In the data rows, 128 means zero.
Here are some points:
[160 150 127  98  91 157  98 106  55 148 104 108 143  96 171 145 137 180
 121 111 110 126 113  88]
[ 59  64 162 120 152 142  51 147  89  96  52 138 153 184 148 111  49 184
 202 152 103 117 105 172]
[ 94 119 139  26 123 171 122  57  72 102 126  94 162 111 209 147 134 175
  81 117 100 153 137  90]
[176  68 148 116 147 112 143 111 105 166 118 119 152 187  79 175 109 120
 136 113 146 121 102 158]
[ 26  27  84 175 224  47  61 135  78 145  48 129 106 170 135 148  91 190
 210 135  65 127  67 164]
[112  76 160 126 163 115 103 134 130 123 102 108 107 171 143 124 109  88
 199 162  90 102  56 157]
[170 116 170 145 131  78 135 225 162 121  91 123 172 140 119 103  72  68
 179 101 100 201 103 197]
[  0  50  59 200 139  60  53 219   3 106  49 153 202 136 148 165   3 145
 255 135  39 193 143 236]
[176 164  64 189  63 107 164 210 225 123 180 130 105 161 108 134 106 106
  51 110 213 171 177 156]
[152 103 150  66 121 166 152 123 155 123 150 124  81 109 195 131 165 118
  85 100 162 129  93 120]
[107  92 115  73 165 149 140  79  92 150 106  72 169 134 132 134 142 151
 117  78 115  66 121  71]
[111 131 150 101  97 128 117 134 142  92 114 125 122 119 129 116  83 143
 137  88 102 163 127 143]
[  3   0  96 150 235 101 101 163   0 143   0 130 207 206 123 148  14 211
 255 210  17  95  65 153]
[154 114 137  63 107 171  72 142 159  98 145 103  95 121 117 140 160 149
  68 102 149 133 163 107]
[147 107 132  62 132 195 141  34  90  85  92 133 121 139 123 133 140 156
  88 130 141 151 163 119]
[  3  83  61 192 163 108  65 128  64 107  48  93 101 145  95 175  81 211
 225 146  45  77  97 194]
[172 168 154  86  79 143 180 141 197 104 182 138 115 111 155 131 178  89
  39 113 138 149 111  88]
[161 172  95 187  80 116 136 206 237 108 218 126  75 135 110 106 142 110
  60 112 186 184 145 168]
[ 68 145  98 167 131  72 111 126  78 108 103 161 155 173  91 191  63 188
 210 131  68 100 128 138]
[176 182 128 202  64 100 160 158 187 139 173 156 125 123 152 115  82 141
  62 114 197 174 177 146]
[  0  46  77 214 163 121  39 200  66 171  42 154 182 167 194 165  23 104
 255 185  14 167  79 214]
[156 184 118  78  55 145 199 143 148 120 160 106 131  84 186  98 178 138
  32  91 169 152 160  95]
[185  83 137 169 105 116 161 139 151 165 144 148 160 177 103 135  85 135
 144 162 160 107  47 105]
[ 86 132 124  91 123  97 110 124 139 136 142  99 138 142 105 100 134  97
 145 122 129 101 124  84]
[229 241  84  97  64 176 198 107 208 140 215 111  72  15 152  89 255  32
   0  88 172 167 182  43]
[170 112 194 131 150 124 145 125 139 137 120 106 187 137 106 149 127 132
 130 145 152 106 127  90]
[255 233 141 138  51 129 166 123 199 129 184 132 122 118 107 129 146  82
  21  69 197 171 158  97]
[ 70 104 155 164 159 118 136 137 163 131 132 158 134 136 139 111 180  79
 112 159 125 181  91 137]
[178 194  77 206  62 108 162 172 189 159 179 106 102 123 159 141 134  84
  17  83 180 155 149 156]
[198 119  64 199  51 105 146 166 203 158 168 166 118 133 102  82  74 110
  44 131 178 214 173 127]
[ 50 126 109 117 119 142 115 145  67 139  81  49 155 155  96 176  76 160
 188 136 147 109 141 164]
[ 86  24 103 155 167 170  76 142 101 116  65 138 149 209 117 193  75 175
 143 159 102 144  82 194]
[119 155 114 108  94 155 126  92 108 132 140 115 188 125  91 131 110 207
 136 120  72  91 194 127]
Then 16 other points, each followed by its number:
[126 150 146 179  94 161 112 120 133 165 159 186 130  94 115 126 110 142
 137 127 124 152 152  96] 0
[198 109 104 112  73 159 108 113 165 136 191 151  96  97 123 108 170 112
  18  88 125 134 178 120] 1
[ 84  46 160 138 132 124 123 155 104 138 116 145 129 159 105 109  97  67
 150 163 104 106 104 139] 2
[100 141 134  90  94 120 181   0  72 123 100 115 146 126 136 151 135 229
 188 115 119 105 121  71] 3
[162 156 146  90 151 152 117  76 140 143 186 132 102  92 193 104 179 140
  87 128 167 159 117  93] 4
[157 118  82 132 128 100  84 181 134  83 154 129 115 133 137 103 125  77
 104 109 125 121 115 152] 5
[ 87 116 109 129 101 118 108 122 147 152 137 113 134 124  99 131 115 177
 187 155 103 142 130 161] 6
[143 120 138 150 155 200 119 136 120  80 114 174  85 100 113  93 130 125
 114 158 138 107 149 151] 7
[159 189 203  83 122 116 168 103 154 158 197 126 109  79 137  36 152  97
  90  90 137 123 136 141] 8
[165 159 114 134  89 175 118 152 171 124 172 119 126 109 130  79 144  64
  53 152 143 154 138 166] 9
[125  97 193 127 145 108  83 186 117 139 131 131 141 154  91 129 102 100
 140 143 142 181 140 160] 10
[ 36  69 110 157 167 109  93 145  96 116  67  98 170 149 111 157 109 151
 185 177 118 156  96 151] 11
[106 104 155 125 140 117 115 148  92 117 125 110 187 171  98 143  54 125
 161 131 135 143 146 142] 12
[ 56 123 118  98 189 150  84 167  71 136  88 124 107 125 142 124 156 166
 163 148 134 124 167 126] 13
[166 121 134 107 139 135 111 133 166 117 141 121 134 118 140 109 124  90
  80 112 171 153 139 124] 14
[ 69 158 110 130 140 165 148  88  94 156 142 155  90 100 129 132 109 151
 166 125 115 117 181 151] 15
Which three of these numbered points are nearest to each point below, looking only along the 8 directions in which the first points spread most? Their numbers follow each, nearest first.
[162 151 155 102  95 167 109  97 137 148 139 108  65  77 166 127 183 141
  69 130 116 119 160  54] > 4 1 8
[118 188  75 114 110 171 114 114  79 130 130 164 139 122 120 138 140 151
 139  92 174  95 112 123] > 15 6 0
[  0  84  33 222 191  50  14 207  34 141   3 186 161 163 148 158  26 165
 255 212   0 187  83 178] > 11 2 6
[138 113 120 118 134 153 127  57  99 122 100 108 148  88 159 142 139 151
 129 168 156  71 170  86] > 3 15 13
[114 137 190 129 150 153 150  80  99 101 150 139 134  92 111 134 182 138
 163 144 141   3  94 130] > 3 15 6
[195 105 181 133 143 103 141 143 139 101 111  86 147 171 124 109 126 130
 135 117 144 137  89 127] > 10 14 2
[143  89 176  79 192 127  99 186  85 122 107 144 134 144  77 124  82 100
 134 165  82  90  85 121] > 2 12 10
[111  95 162 144 147 114 123 134 190 110 159 144  82 125 147 140 140  97
 100 126 102 117  70 148] > 5 7 14
[149 176  98  64 131 200 116  95 107 166 173 144 118  93 152 131 173 139
  74 161 163 128 138  79] > 4 1 14
Now 16 new points, numbered from 0 again:
[ 99  45 114 176 143  97  77 147 138 125  51  94 112 177 111 158  91 213
 148 131  91 140 144 186] 0
[178  65 100  72 172 170 133  91  77 138  44 140 185 160 171 165 124 180
 132 107 116 126  94  63] 1
[116  71 156 155 145  66 106 136 134 132  99 169 120 210  75 171  82 186
 155 143 131 161 103 157] 2
[174 162 130 108 117 165 156 105 117 120 164 125 121 129 117  99 122 113
 116  71 155 145 158  81] 3
[ 91  66 142 141 166 103 144 141 131  80 139 112 132 147 106  74 133 134
 140 136  87 107 118 154] 4
[ 79 122 157 165 113  30  29 170  92  92  71  93 157 161 131 130  45 110
 255 150  89 116 118 232] 5
[242 251 150  82  60 135 181 114 195 122 169 148 128  59 147 113 169 114
  50  88 187 195 197  94] 6
[  0   4  58 144 180  51  37 180  57 169  19 166 186 105 152 176   0 144
 255 184   0 188 117 211] 7
[ 30  22 110 125 174 159  79 185  90 100  31 143 143 225 141 153  82 157
 207 115 143 137  96 171] 8
[120 160 122  84  84 138 141  75  94 136  66 108 102 112 144  92  83 147
 169 127 123  58 132 117] 9
[148  61 176  96 100 130 139 151 109 172  84 143 170 183 144 153  70 134
 116 139 153 119  66 134] 10
[147 119 134 103 165 176 104 120 153  75 130 109 154  70 102 127 175 144
  70 105 147 161 134 102] 11
[238 133 115  68 115 168 107  39 134 109 165 126 145 111 120 155 198 141
 121  81 142  66 146  65] 12
[180 193 129  38  95 154 145  75 138 115 167 109  67  78 148 120 203 113
  34  93 150  82 171 105] 13
[155 192 140  74 105 187 151  62 112 133 203 117  62  93 129 107 178  90
  59 111 176  36 164  54] 14
[157 107 122 124 121 119 172 152 128 139 127 121 140 176  98 128 103 139
 140 157 133 147  59 160] 15
Which three of these numbered points are nearest to each point below, looking only along the 8 directions in which the first points spread most? Their numbers follow each, nearest first.
[  0  86  55 206 218 110  37 198  14 148  55 158 209 131 200 134  26 158
 255 207   0 130 102 165] > 7 5 8
[ 16   0 125 156 188  69 114 184  95 135  14 147 149 186 135 150  94 189
 223 194  79 154  82 175] > 8 7 0
[104 136 190 143 170  77 122 123 120  77 143 133  96 118  56 117 129  79
 138 173 114 109  41 185] > 4 15 2
[199 187 132  88 123 130 240  74 138 103 137 111 105  69 164 125 207  94
  51 110 136 122 124  42] > 14 13 12
[  0  48  50 205 172  80  49 213  42 139  24 159 198 130 153 156  37 103
 255 177   0 158 107 190] > 7 5 8
[  0  46  71 188 202  75  25 223  32 145  25 156 178 122 140 157  23 144
 255 146   0 132 100 210] > 7 5 8
[246 255 170 160  87 121 191 120 255  92 255 113  85  61 119  71 228  35
   0 141 166 147 152 106] > 6 13 14
[ 87  15  69 224 144  33 126 223  98 143  41 153 138 220 125 144  73 115
 255 205  19 147  59 179] > 7 5 8
[211 209 138 130  70 156 157 139 151 129 183 169 140  72 186  70 127  61
  35  77 191 160 155  88] > 6 3 13
